In the data rows, zero lies at 4.5, halfway between 4 and 5.
Here are some points:
[2 6 2 4 5 5 6 4 1 3 5 2 4 5 6 3 3 5 5 4 3 3 5 6 5 4 3]
[4 9 2 6 1 6 2 6 2 3 6 3 5 3 6 0 2 5 3 6 3 4 5 8 4 4 3]
[4 4 6 3 7 3 7 1 1 5 1 6 1 8 7 5 3 8 8 2 6 8 8 7 8 7 7]
[1 6 2 4 5 2 3 3 3 2 6 3 6 4 6 4 5 4 4 4 1 5 4 6 4 6 2]
[3 7 5 3 4 4 4 5 4 9 6 5 7 4 6 4 3 5 4 4 2 5 5 5 4 5 3]
[5 6 4 6 4 5 4 4 4 4 4 5 4 5 6 3 2 5 5 4 4 4 6 6 5 6 5]
[2 5 6 3 8 2 6 2 2 3 2 6 4 7 6 6 4 7 6 3 3 8 6 6 6 6 5]
[6 3 5 4 4 5 4 6 8 8 5 5 6 4 4 5 5 4 5 5 6 5 4 2 4 4 5]
[3 3 2 5 5 4 6 5 5 3 6 2 5 4 3 5 7 2 2 6 3 2 2 4 2 3 2]
[8 4 6 6 4 7 6 7 7 5 4 7 3 5 1 4 4 3 4 6 8 2 4 1 5 3 7]
[6 2 4 5 3 6 3 4 8 4 5 4 7 4 4 3 4 5 4 5 6 4 4 5 4 4 5]
[3 3 4 4 5 3 9 3 4 3 5 4 4 5 5 5 5 4 4 5 4 3 3 4 5 4 4]
[5 3 2 6 2 7 4 7 4 3 7 2 5 2 3 2 4 4 3 7 4 3 2 6 3 1 2]
[4 2 5 5 7 4 6 4 5 5 4 6 4 5 3 7 8 2 3 5 5 3 3 2 3 4 5]
Then 12 other points, each followed by its number:
[5 6 3 5 2 6 2 6 3 9 6 2 5 4 6 1 1 4 4 4 5 4 5 7 6 4 4] 0
[3 5 3 4 5 4 4 3 2 4 3 4 4 6 6 5 4 7 6 2 4 4 7 6 6 6 6] 1
[7 3 5 8 4 6 4 5 6 5 3 6 3 6 4 5 4 5 6 4 7 7 5 5 6 5 7] 2
[9 5 4 6 3 7 3 6 5 4 5 5 5 4 5 4 4 4 4 5 6 4 4 4 5 3 5] 3
[5 6 0 9 2 8 3 8 4 3 7 1 4 1 4 0 3 3 1 8 5 3 2 6 3 1 2] 4
[2 7 6 5 7 2 6 2 2 6 2 6 3 6 6 6 4 6 6 3 3 7 7 5 6 7 4] 5
[5 3 3 4 2 6 3 6 8 5 7 4 7 2 3 3 5 2 3 7 6 3 2 3 3 2 3] 6
[5 2 3 6 3 5 3 7 6 4 7 3 4 2 1 4 7 1 2 7 5 5 2 2 2 3 3] 7
[3 7 2 7 4 4 3 5 5 3 6 4 4 3 4 3 5 4 3 7 3 4 3 4 3 4 3] 8
[3 6 9 2 7 2 5 1 2 9 1 8 3 7 7 6 4 8 9 0 5 8 9 4 9 8 7] 9
[5 4 3 4 4 5 7 4 2 4 4 4 3 5 5 3 4 5 5 4 6 5 5 4 6 5 5] 10
[5 3 5 5 4 6 4 6 5 6 5 4 2 4 6 4 5 4 4 6 5 4 4 2 4 3 6] 11
Which of these numbered points is nearest to each point below, looking only along the 2 directions in which the first points spread most? Its number follows each.
[3 3 0 5 3 5 5 6 4 2 8 1 6 2 3 2 5 3 2 7 3 1 1 6 2 1 1] > 4
[4 4 8 6 9 1 7 0 3 7 0 9 1 9 7 9 5 8 9 0 5 9 9 4 8 9 9] > 9
[3 5 5 3 6 3 4 3 5 6 3 7 5 5 6 6 4 6 6 3 4 7 6 6 5 6 5] > 1
[4 2 2 4 5 5 6 6 5 1 7 3 3 4 1 6 8 2 2 8 4 2 1 3 1 2 3] > 7
[7 4 6 3 5 5 4 5 6 5 3 7 3 5 4 6 5 6 6 4 6 4 5 3 6 4 6] > 2
[8 6 5 7 3 8 4 8 7 4 4 6 2 5 3 2 1 6 5 5 9 4 5 4 7 3 8] > 11
[3 1 4 3 6 4 8 5 7 3 6 3 4 3 0 5 8 1 2 7 4 5 1 2 1 3 3] > 7
[5 3 7 3 4 4 4 5 5 5 5 5 5 4 4 5 5 4 4 5 4 3 4 3 4 5 5] > 11
[7 4 4 5 3 5 3 4 4 5 4 4 6 4 4 3 3 6 5 4 6 8 6 8 5 5 6] > 10
[2 5 5 3 9 1 8 0 1 4 2 5 3 7 6 6 6 7 7 2 2 7 6 6 6 7 5] > 5
[4 4 6 3 4 4 3 3 7 6 5 2 9 4 7 4 3 5 5 3 4 5 5 5 5 5 6] > 10
[4 6 4 4 4 6 3 8 4 7 7 4 5 2 4 4 5 3 2 6 2 4 3 4 2 3 3] > 8
